Each named move below is a turn or a mirror, shown by a few rows before and after it. Which moves, in which order, take the first row of each later pair to the second? The first pair is answered.
Z840:
[ -3 -22  23   9  52   2 -49  -3   3 -34 -12  20   1  16  -6 -46  27  -5
  20 -23  20   3  -8  43  32 -12 -23 -11  32  18 -15  20  -9 -10] -> [ -7 -25  25   9  54   4 -49  -5   1 -37 -13  23   2  14  -7 -45  25  -1
  19 -22  22   3  -8  42  31 -10 -22 -14  35  24 -14  23  -9 -13]
[ -1   2   2  22 -16 -10   5  23   4   2  -1 -19 -29 -31  -2  41 -16  -5
  20  16  11  -1  -4  -3  -7   2   3   2  -9  -3  21  27  12  12] -> [ -1   8   1  22 -16 -12   0  23  10   5  -2 -22 -29 -27  -2  34 -15 -10
  21  14  13   3   1  -3  -4  -2   1   7 -10  -7  17  25   8  18]
[  9  -2  21 -14 -18  -6 -11  12 -14  21  -3 -37 -31  13  -3  27  -2 -21
   1   2  21   5   4 -13  20   1   4  16  -9 -16  -5   7  -5  32] -> [  3 -24  24 -16 -11   5   5   8 -41  15  -6 -20 -19  -3  -1  42  -4  -4
  -4  11  19  -2 -17 -17  11  13  10  -4  -1  -1  11  15  -1  13]
[-21  17   7  19  -7   1 -28  16  28 -11 -14  32  17 -13 -17 -32  -4  -2
  17  -5 -10 -12  -8  28   2 -25   3 -14  -2  -2  -6  14  13   2] -> [-24   9   7  19  -6   4 -23  15  19 -14 -13  37  22 -22 -15 -25  -4   5
  19   0 -12 -13 -16  26  -4 -21   5 -22   0   3  -1  15  15  -4]
Z157:
[  3  -3 -22 -10  -5   9  49  -8 -24  18  10  23  35 -14  16  36 -12  30
 -26  24 -20 -10 -10 -13 -42  28  23  -9 -15   8  12 -27   8 -31] -> [  7 -32  14 -18  16   8  20  26 -65 -10  11   9   8   4  26  42  -4  27
 -13  22  11  -8 -13   2 -14  27  22 -26   7  31  18   0   4 -21]
[ -2   5  -7 -21   1  -5   6  14 -29 -23  -6  12 -16  24   7  34   6   8
 -15 -11   2 -16 -17 -38  22  -6  -3   8  -1 -13   2  17   2 -13] -> [ -3  18 -21 -19 -11  -5  20   0 -10 -10  -6  16  -3  18   3  32   3   9
 -21 -11 -12 -16 -15 -45   8  -7  -3  14 -11 -25   2   4   4 -17]
[-13  19   0  10 -23  -3 -12 -23  28   3 -14   1   2  -8 -15 -11   3 -23
   5 -16  10   5  -3 -12  26   8  -5   0   1  -3  -1   1 -10 -13] -> [ -8   8  15   7 -15  -3 -24 -11  12  -8 -15  -4  -9  -2 -12  -8   6 -25
  10 -15  23   5  -2  -8  37   7  -6  -6  12   4  -1   9 -11  -9]
[ -1 -25  17  -7  -9   7   4  22 -35  -8  10  -1  -7 -10  11  26  -7   8
   0   7  16  -5  -7 -12 -10   7   8 -13   9  18  15  20   3  -2] -> [ -4   0 -12   0 -24   6  32  -5   0  14   9   9  15 -23   2  22 -11  13
 -13   4  -8  -5  -4 -24 -33   7  10  -2  -7  -1  12  -2   6  -8]
Z79:
[  1 -35  23 -40  30  -9  -2  39   0  20 -10  11 -15  39  26  16  19  23
  -3 -21 -19 -23  26 -32   0  11 -25   4  24  -8 -15 -21   5 -30] -> [  1 -29  17 -40  21 -10   8  37   6  30  -8   8 -11  35  25  24  12  26
 -10 -15 -28 -23  27 -41  -9  15 -22   8  17 -12 -11 -26   6 -26]
[ 46   6  -8  29   2  19  20  30  41  -5  21 -30 -46 -39  -3  12 -15 -14
  25  12  45   3  12  49   8 -17 -44  -7  -9  15  37  -7  24  44] -> [ 51  13 -14  28  -6  19  27  27  46   1  23 -29 -45 -42  -5  17 -19 -13
  20  15  43   3  13  44   2 -13 -43  -4 -14  11  37 -10  26  45]
[ 15  17 -30   3 -14   1   3 -11 -11  17  18  -7   4  16  14   2   8  25
 -15  10 -33  10   1 -12   2   2   0  21  17 -12  -6 -18  -6  -2] -> [ 10  -2 -10   0  12   1 -27  -2 -22  -7  17  -7  -5  28  15 -20  20  19
   1   2 -15  10  -2  11  22  -5  -6  11  35   0 -10  -5 -12  -5]
Z801:
[ -3  11 -30  19   9   8  20 -14  40   2   0   5   3 -44  -2 -18  12  12
  12   4 -26   1 -11  21 -17 -25   2  16  -8 -17   4   0   8  -7] -> [  5  13   0  -7   1 -20 -26   3  12  13 -10 -17 -22   8  -4 -20  21 -10
   8 -17   3  11  -3  -7  48 -26   0  24  12 -24 -15   4  -3  27]
[ 20 -17  18 -10  18 -30 -30  14  -4 -29   0 -25 -33  22  -8   2  -2  15
  22 -28  50  18  14  29  41 -41 -24  -8  32  28  13  16  -2  36] -> [ 17 -17  -8   4 -22 -13  35  14 -15  -7  -6 -12 -20 -39  -8  67 -37  41
  10   3  23   2  -8  -3 -12 -17  -1 -17   8  31  54  25  17  20]
[ 18 -18  11  -7  15 -11  -4  16 -32   5   8   0  -5  39  12   8  -8  17
   4   2  24   9  15  11  22  29  21  -9  10   2 -14   3  13 -14] -> [ 14 -17  -5   5  13   2  24  11 -21   6  12  10   7  11  13  18 -20  28
   2  15  11   4   9  13 -12  32  26  -9  -5   8   0   3  24 -30]
[-14 -16  -3  -6  -3  -3   0   2 -37 -13  22   7 -28  -6   8  16   1  -1
   3  12 -21 -18   1 -30   2  18  -6 -18  30  -8   0  26 -19 -10] -> [-18 -15 -11   3  15   5   3  -6 -16 -29  28  16 -18 -14  11  -6  10   4
  10  13 -27 -18   6  -3 -17  11 -11 -19  26  -3  -1  21 -21 -23]
Now pairs of rows:
Each pair is two moves apart.
[ -8 -34  -4  20  22  21  14  -7  -9 -36  -3  11  -8 -43   4   5  -7   0
  24   7   7  -7 -35  26  -2  -7   8 -20  32  27  21  27  15 -18] -> [  9  15 -13  15 -40 -14  11  10  13  16 -10 -32 -39 -19  -2  34 -24 -31
  17   7   7   8 -11 -20  23  -8   8  22  10 -14   8  20  12  39] -> Z840, Z801
[ -7  12  -2  26 -28   0  -5   2  14   2  -7   9  -5 -45 -14 -14  22 -31
  36 -11  -3 -19  17   1   8  14  22  15  -2 -19  23  -2   3  -5] -> [ -7  10   9  23 -21  -7 -21   8   6   0  -9   5 -11 -31 -12 -20  26 -35
  38 -18  10 -16  16   2  24   9  19  15   7 -19  17   2  -2   1] -> Z801, Z157
[ 25  -3  -7   0 -14   9 -19  36  16   9   9 -15 -23   9  -1  -2   2  -6
   7 -17 -21  26  10  14  16 -11  -7   8  -7   8  -2   5  18  30] -> [ 26 -10  -9   4 -20  15  -3  43   7  11   9  -9 -21  -8   0  18  -7   3
   6  -5 -25  22   0  12  -1  -5  -2   1 -11  13  12  13  22  23] -> Z801, Z157
[-13 -12   4  -1  -5   1   7  -7  23  30   1   8  15 -34   2  21  -7 -13
   9  16   3  11 -19  -4   2  -3  -2  -7  11  17  11  -8  -9 -22] -> [-13 -23  16  -4  13   2 -11   3  17  11   3   5   7 -21   8   6   4 -16
  17  12  18  12 -14  13  14 -10  -6 -12  20  27   8  -1 -12 -20] -> Z157, Z801
[  7 -22  -9 -24  28 -39 -25 -20 -27  23   5   1  16  41  -5  -4  -5   6
  20 -23   3  -8  54 -11  42  17  -4   1  20 -22 -36  16  11 -13] -> [ 15 -22  -8 -28  16 -38 -17 -10 -41  28   7  -7  10  43  -1  16 -13   7
  14 -14   5  -9  54 -25  39  23   3   5  16 -21 -28  19  14  -7] -> Z79, Z157
[-18  26   6  19 -21 -32 -18   4  14 -12 -11 -22 -18  10  27 -31   5  15
 -18 -15  -6   7  -4 -13  24   6  21   4   7 -23 -52 -10 -32  16] -> [-15  20  12  17 -20 -29 -22  11   3 -16 -13 -26 -26  15  30 -28   5  16
 -15 -12   1   9  -5 -13  30   7  20   2   9 -17 -50  -2 -31  18] -> Z79, Z157
[ -1  -3  -2 -46 -25  -6 -10  46 -28  -4  29  -4  -7 -12   4  22  -6  17
 -27  16  -2  -9  16 -15 -19  20   0 -15  11  17  13 -14  12   7] -> [ -6   3 -17 -35  -3   4  -5  32   5 -19  39  10   6 -18   5 -11   5  24
 -22  13 -13 -10  25  19 -43   8 -10 -12   2  18   6 -27  14  -9] -> Z801, Z79
[  0 -13   4   2  28  14  14 -33   9  -4   8  34  -4 -14 -12  15  11   9
  -2  12  -3 -21   0  12 -31   3  -2  10 -25 -10 -13 -14 -13 -29] -> [  8   4  17 -15   5 -12 -10 -20   1  18  -4   7 -27  23 -16  20  11 -15
  -4   1  12 -10  11 -17  14   2  -6  27 -22 -28 -28 -13 -22  10] -> Z840, Z801
[ -1  21  21   1  28  14  13  19 -19 -21   1 -21 -33  -5  21   6 -18  -7
  -6  32   7  -2   3  -7   5  -6   2   9   7  17  25   6  16  -3] -> [ -4  38  -4   7  22  17  31  -5  19  -9   2  -8 -15 -16  16 -10 -17  -5
 -14  33 -15  -6   5   0 -18  -9   1  18  -6   5  20 -12  18 -13] -> Z801, Z157
[  7  -3 -21  -1  -2   9  18 -23   1   4   4  25  23 -21   5  11   0  32
 -20  11 -16  -2   1   1 -27  11   2   3  -4  -8   9 -25  10 -34] -> [ -2 -11 -14   1  20  10  -3 -28   7 -15  -1  33  24 -16   0 -17  13  27
  -9  -3 -10  -2  -2  18 -14   3  -8  -2   8  -1   1 -20   4 -39] -> Z79, Z157
[-11  11   8 -21 -40 -30  24  59 -12 -33  -4 -46 -29  -6  21   0  -6  -4
  39  16  -3  23 -20  36  -6   0  32   5  -5  -1  12 -12   3  21] -> [-19   4  11 -15 -16 -34   6  49   0 -49  -4 -36 -24  -4  15 -29   4  -9
  48   3   2  24 -21  55   6  -9  24   0   6   0   2  -9  -7  14] -> Z157, Z79
